In the data rows, 128 means zero.
Some points, one per row:
[145  88 171 103 118 122 113 132 111 121  92 197  90 125]
[152  85 139  96 152 162 110 178 128 127 100 104 131 104]
[116 103 160 173 107 118 141 118 116 107 104 194  98 119]
[154 135 112 100 118 129 113 155 133 128 140 134 121 114]
[ 68 104 200 242  95  89 211  27 111  76 102 228  67 121]
[ 75 232 124 185 101  67 145  21 127 123 158 138 133 204]
[110 166 142 150 107 105 137  76 128 126 131 147 119 126]
[159 107 142  93 115 141 101 183 154 154 144 129 130  83]
[145  59 148 137 133 150 168 144  97  89  69 190  76 110]
[110 255  58 108 165  82 113  95 184 171 224  15 193 224]
[146 144 111  98 111 130 111 129 122 128 143 152 127 126]
[104 105 167 138 136 127 123  83 101 122  87 153 127 154]
[111 128 129 137 183 108 152 148 146 140 139 100 115 202]
[102 167 112 176  99 105 150  63 103  94 128 168 133 152]
[136  38 168 103 143 178 119 162 100 144  72 134 123  87]
[ 97 119 155 200 114 107 192  58 105  87 103 193  88 140]
[126 118 144 122 102 147 123 118 112 127  96 149 131  95]
[115 113 144 169 115 129 141 150 169 138 163 109 142  80]
[133 128 123  98 118 147 111 127 124 136 106 111 149 110]
[115  97 148 108 167 152 137 116 120 151 119  97 134 143]
[137 121 114  92 168 129 119 145 109 117 107 114 119 186]
[124 153  79 187 106 123 181  87  96  83 135 177 108 131]
[122 144 112 106 158 136 110 129 130 151 142  68 164 155]
[176  88  95  68 155 170 100 230 135 144 127  76 142 111]
[184  94  74  67 139 178  95 211  97 118  98 112 137  97]
[121 121 125 126 156 148 139 111 123 143 132  87 135 141]
[118 131 119 120 164 141 136 123 129 149 146  81 141 155]
[125 242  10 117 176 118 140 113 145 151 220  34 185 215]
[200  56 129  34 140 196  80 255 146 159  95  86 133  52]
[149 177  78 110 128 124 113 151 148 137 168 100 143 123]
[203   7 122  22 176 213 100 255  89 128  62 112 105  84]
[150  94 126  91 140 151 101 175 130 136 103 119 132 114]
[153  72 159  78 131 143  91 161 120 150 102 140 110  95]
[135 156  65  95 161 165 109 149 133 171 165  34 185 131]
[148  91 115 117 132 158 149 144  93 109 102 151 109 118]
[124 173  96  93 154 124  94 146 150 158 152  59 161 172]
[165  85 146  58 155 169  78 207 131 157  84  90 132 104]
[143  65 145 116 159 161 144 181 132 138 110 113 107 111]
[152 153 111  83 151 123 101 158 146 157 148 101 140 143]
[121  78 175 156 118 138 128 139 122 107  91 159 107  87]
[182  76 125  55 121 177  90 201 110 134  90 130 124  63]
[104 135 127 161 130 122 164  69  94 106 123 160 112 155]
[ 98 153 127 178 145 105 169 105 145 121 167 110 128 160]
[171  74  90 102 158 155 122 218 108 113 108 136 116 128]
[141 175  50 137 141 122 167 118 119 102 147 125 135 177]
[136 118 144 113 124 124 117 132 130 128 110 141 110 112]
[116 186 116 166 111  71 145 111 155 104 164 150 115 163]
[ 84 166 145 165 134 102 137  72 138 132 152 100 151 168]
[ 93 136 139 182  97 116 157  53  95  83 112 180 120 114]
[ 25 201 178 255 117  47 190   0 153 115 186 138 118 195]
[135 106 119  87 188 150 119 171 145 164 144  56 145 155]
[146  74 176  89 138 143 105 169 134 140  99 134 104  95]
[127 110 178 133 106 121 130 112 127 126 109 160 100  91]
[101 137 142 154 157 109 141 119 148 144 159  89 139 167]
[129  99 161 134 108 126 127 127 115 108  93 181  97 113]
[136 148 108  82 136 133  91 145 120 140 123 113 146 160]
[144 151 106 102 114 128 117 133 132 128 136 120 137 117]
[100 127 132 185 106 118 191  64 108  90 111 175 103 123]
[145 154 109  87 124 122  94 151 147 154 159 114 148 142]
[103 191  78 137 176 114 146 113 145 146 185  56 153 211]
[137 166 100 108 108 122 114 120 122 121 143 147 132 140]
[125 128 119 136 108 124 113 130 112 111 109 169 115 138]
[107 101 154 180 119 121 185  81 103  88  91 196  82 130]
[ 83 107 190 168 153 108 151  76 126 133 124 133 112 162]
[107 195  85 156  89 105 136  75 124 107 151 142 145 140]
[161 108 128 123 118 129 127 183 134 105 118 167  98  97]
[171 149  39  49 173 172  83 216 139 164 160  21 186 141]
[144 124 119  79 127 138 103 130 107 137 103 130 128 135]
[115 127 170 144 108  97 138  84 124 119 120 185 101 130]
[191  40 108  65 148 194 120 212  92 108  75 142 115  66]
[142 112  97 124 132 138 143 134  96  93 108 148 115 136]
[151 117 127 100 129 144 106 170 130 124 107 114 134 118]
[166  81 130  76 118 163 104 163 102 126  81 159 108  74]
[110 102 147 161 138 129 166 121 140 125 120 128 106 136]
[138 144  89  98 148 136 101 151 129 139 129  96 158 158]
[119 145 138 143 118 115 129 135 151 132 134 124 134 127]
[ 60 186 138 223 110  95 188  12 140 128 175 121 150 147]
[131 102 128 141 149 143 144 153 142 138 143  97 128 107]
[148 113 139 121 110 131 132 133 133 121 120 148 109  81]
[164  83 112  96 157 171 131 200 133 133 127  87 125  97]
[ 95 146 136 180 144 101 175  91 133 113 147 136 108 167]
[149  53 180  83  81 173  98 166 120 142  87 149 120  45]
[134 148  76 108 180 133 135 167 141 140 161  60 137 191]
[160  78 120  89 158 161  95 232 164 170 134  72 146 104]
[ 96 112 156 185 134 105 181  94 127 110 129 158  92 139]
[193  21 168  76  91 179 102 191 101 122  64 204  91  22]
Here are 10 more points, each followed by its number:
[ 79 118 182 224 105  82 184  42 101  56  97 226  76 136] 0
[164 148  48 107 158 155 140 174 143 148 168  51 163 119] 1
[140  98 114 101 158 166 130 160 124 150 128  81 138 110] 2
[121 111 173 143  82 124 125  89 118 129 108 181 119  73] 3
[144 128 129 101 117 125 117 137 134 137 130 134 127 115] 4
[139 136 118 113 123 126 118 144 124 116 115 137 124 132] 5
[107 143 118 161 151 110 173 107 144 127 152 112 125 153] 6
[122  97 174 126 123 133 106 132 136 141 100 132 121 110] 7
[164 123 113  70 143 152  99 179 144 141 123  96 131 114] 8
[148 162  76 102 117 147  91 187 166 161 176  63 174 109] 9
Which of these numbered points is nearest to each point below, ignoring the 2 directions in which the first points spread most? Its number follows each.
[147 152  93 118 104 139 109 163 150 133 157 106 154 104] > 9
[102 200 104 159 117  86 133  81 138 113 150 135 134 196] > 5
[158 137 114 102 108 143 107 169 160 147 165 120 139  79] > 9
[161 127  90  77 130 144  96 176 115 130 117 123 129 124] > 5
[ 83 176 124 166 152 123 158  59 138 147 172  87 150 179] > 2
[140 154  69 106 180 139 140 173 162 155 174  45 160 159] > 6
[135  83 172 124 117 134 128 143 121 115  82 163 101 107] > 8
[130 115 113 144 145 131 172 136 125 113 128 132 115 136] > 6
[127 131 149 109 104 138 107 114 142 156 134 117 146  87] > 3
[103 236  80 137 135  92 128  82 166 135 195  58 167 190] > 8
[107 246  80 135 128  73 116  92 177 156 227  77 169 195] > 4
[ 77  50 255 208  85 109 152  59 112  92  65 221  79  84] > 7
[ 91 255  65 145 133  53 112  69 184 168 249  62 182 233] > 4
[130 173  59 119 180 124 128 168 160 156 190  36 173 169] > 6
[ 80 155 134 196 133  91 176  59 115  92 144 162 107 186] > 0
[143 181  30 122 141 145 146 143 128 120 182  83 161 142] > 1
[101 188 114 185  97  92 144  92 153 119 164 136 133 134] > 9
[106 255  59 126 131  72 114  67 164 155 228  75 177 206] > 4
[105 155 142 129 138 116 104 114 158 158 144  85 155 151] > 7
[113 179 113 144 121  98 131 101 132 114 137 139 129 157] > 5
[173  89 117  68 149 157  86 217 148 152 113  86 131 118] > 8
[120 163 122 151 115 106 142 117 181 135 178  76 160 100] > 9
[153 140 106  71 132 140  95 159 136 155 139  95 147 115] > 4
[191 125  59  19 170 181  58 245 150 181 137  15 179 131] > 8
[152 116 138  92 142 128 113 157 148 145 126 109 124 120] > 8
[126 124 141 112  98 155  95 124 126 147 111 112 154  80] > 3
[ 64 205 142 176 137  82 125  43 154 150 179  72 169 193] > 7
[104 168  95 156 156 105 156 106 122 117 160 112 128 197] > 0
[100 159 139 135  96 137 105  85 138 151 143 102 161 110] > 3
[ 50 164 179 244 127  53 209  11 142 101 154 178  94 188] > 6
[112 128 168 154  94 130 126  83 126 127 114 152 125  82] > 3
[159 169  84  70 140 123  90 174 154 166 173  94 157 159] > 4
[145 111 144 103 103 138 116 123 110 128 108 163 114  91] > 4
[146 147  93  97 119 137 119 148 122 118 117 133 127 131] > 5
[160 108 113  71 106 165  93 159 127 148 126 115 149  59] > 3
[123  96 171 162  91 123 155 116 151 104 115 158 113  53] > 9
[104 192 112 178  95  90 140  90 158 119 169 130 134 140] > 9
[139 158 119  87 162 132  86 169 174 187 158  30 170 144] > 7
[117 105 136 118 148 151 130 115 104 137 111 110 126 132] > 2
[133  83 129 201  81 137 198 109  85  57  90 230  77  72] > 1
[ 99  62 199 167 132 149 161  94 111 126  87 161  95  96] > 2
[121 151  71 185 120 117 176 100 103  84 143 162 110 127] > 1
[126 150 132 114 122 103 112 107 138 143 149 155 127 159] > 4
[154 129  58 112 139 160 139 167 108 105 135 113 132 117] > 1
[104 150 151 128 140 117 109 109 148 168 139  85 156 163] > 7
[105 185 105 163 106 103 118 102 158 136 172 109 153 141] > 9
[152 111 139 110 108 149 116 168 146 131 138 135 124  70] > 9
[185  97  92  46 129 162  94 188  92 121  84 146 111 101] > 5
[150  52 143 124 125 152 143 169  79  91  73 189  90 120] > 0
[154 105 147  84 124 131  95 157 139 156 127 137 126 118] > 4
[166 121 111  89 117 144 110 188 154 145 148 111 133  80] > 9
[139  75 185 155 107 116 139 161 138 103  95 198  73  92] > 8
[ 94 177 120 190 117  96 151  81 144 117 168 110 146 138] > 9
[143 118 125  83 119 170  79 165 142 173 131  64 172  77] > 3
[107 134 169 170  99 116 125 124 165 142 144 116 135  79] > 9
[149 255   0  80 175 109  84 182 165 174 228   0 211 241] > 5
[118 181  96 147  96 107 134  95 140 130 168 138 140 110] > 9
[117 128 124 164 155 109 147 146 143 132 157 113 130 144] > 6
[144  92 131 123 157 148 141 168 126 133 129 113 116 127] > 6
[149 130  75  89 180 146 125 189 146 154 169  47 150 170] > 6
[125  80 134 161  93 152 172  94  71  80  85 208  85  77] > 1
[159 151  92  98 125 139 112 180 156 141 156  89 149 108] > 9
[135 130 106 117 173 138 128 162 149 149 161  68 141 151] > 6
[113 198 120 156  96  92 148  52 134 125 163 152 123 141] > 4
[163 184  49  86 129 138  99 171 139 145 172  74 170 111] > 9
[149  79 143 127 103 134 113 161 106 100  72 195  97 100] > 5
[156 117  86 101 168 143 129 181 119 123 135 102 127 154] > 0
[111 104 157 160 124 132 150  87 109 114 108 144 120 109] > 2
[126 145 129 134 133 111 117 134 143 129 131 125 117 145] > 8
[135  68 157 134 146 150 152 153 116 118 101 151  93 115] > 6
[107 138 130 180 107 125 190  79 117 103 129 149 118 112] > 1
[148 134 113  88 107 150 102 145 134 151 141 107 151  79] > 3
[135  69 171 101 136 153 105 159 136 145  98 109 139 108] > 7
[106 141 128 178 132  92 160 104 124 102 141 156 114 171] > 0
[108 181  94 143 124  99 123 105 125 130 156 129 150 188] > 5
[130  74 139 125 137 164 142 154 124 134 112 116 125  74] > 2
[120 119 117 156 141 116 170 109 102  95 106 173  98 166] > 0
[ 69 170 171 182  77 105 124  24 134 142 131 141 152 115] > 3
[131 128 153 109  93 118 107 108 111 128 116 180 122 117] > 4
[ 76 169 117 211 105 104 196  39 120 111 148 149 115 131] > 1
[ 92 129 159 173 137 106 130 104 145 142 142 126 133 157] > 7
[132 105 148 146  98 131 132 131 115 102  92 190 109 106] > 5
[118 198  88 116 147 103 113 128 162 149 179  71 156 180] > 8
[161 137  71  88 140 146 101 180 123 145 141  98 157 148] > 5
[159 187  65  66 140 135  88 163 149 162 173  59 168 139] > 4
[165  52 111 121 128 171 148 182  97  90  89 175  99  79] > 1
[172  46 125 100 144 191 146 193 105 118  88 139  99  57] > 1
[137 175  88  98 121 138 107 130 144 153 163  65 175 112] > 3
[125 109 114 146 105 155 164  99  77  95 104 178 105 103] > 1
[121 184 108 110 128 105 117  99 146 143 164  99 145 159] > 4
[124 190 108 117 116 106 127  80 126 132 157 122 142 149] > 4
[ 96 133 189 202  72  81 168  45 120  87 109 230  78  93] > 4
[140  98 133 127 110 140 123 139 100 104  85 177 106 112] > 5
[149 115 103 122 110 143 124 144  98 104 104 154 126 117] > 5
[126  63 145 152 103 160 170 106  79  88  90 194  93  67] > 1
[215 130  48  36 136 168  98 224 142 143 144  79 159  77] > 1
[ 74 149 156 201 126  86 196  43 137 110 143 154 106 166] > 6
[181 139  59  60 144 162  98 207 154 141 152  45 164 102] > 1
[ 97  84 178 174 119 134 175  63  86 103  81 184  87 113] > 2
[110 172 102 164 111  85 140  89 114  86 127 159 117 162] > 5
[124  70 197 154  83 123 135 113 112 104  90 216  91  64] > 4
[118 130 113 120 157 142 139 122 115 145 136  88 146 147] > 2
[122 159 133 143 117  95 125 110 126 119 130 147 121 164] > 5
[127 177 119 106 155  95 106 140 162 152 159  81 142 179] > 8
[118 204  93 135 148  92 107 136 172 151 192  70 157 185] > 8
[150  53 150 121 153 153 144 178 114 116  95 150  88 108] > 6
[ 95 178 146 172  97 104 143  67 145 132 150 133 135 120] > 3
[186   3 171  76 120 195  92 233 117 121  43 164 103  18] > 8
[147  90 121 106 137 168 151 131  97 127  87 121 125 109] > 2
[119 104 140 146 129 142 144 117 118 117 116 130 127 105] > 2
[120  90 203 152  94 111 143  71 113 115  91 211  85  88] > 4
[152 121 115  85 151 134  92 188 146 144 118  94 129 129] > 8
[136 109 117 138 116 145 136 133 112 105 112 133 131  98] > 1
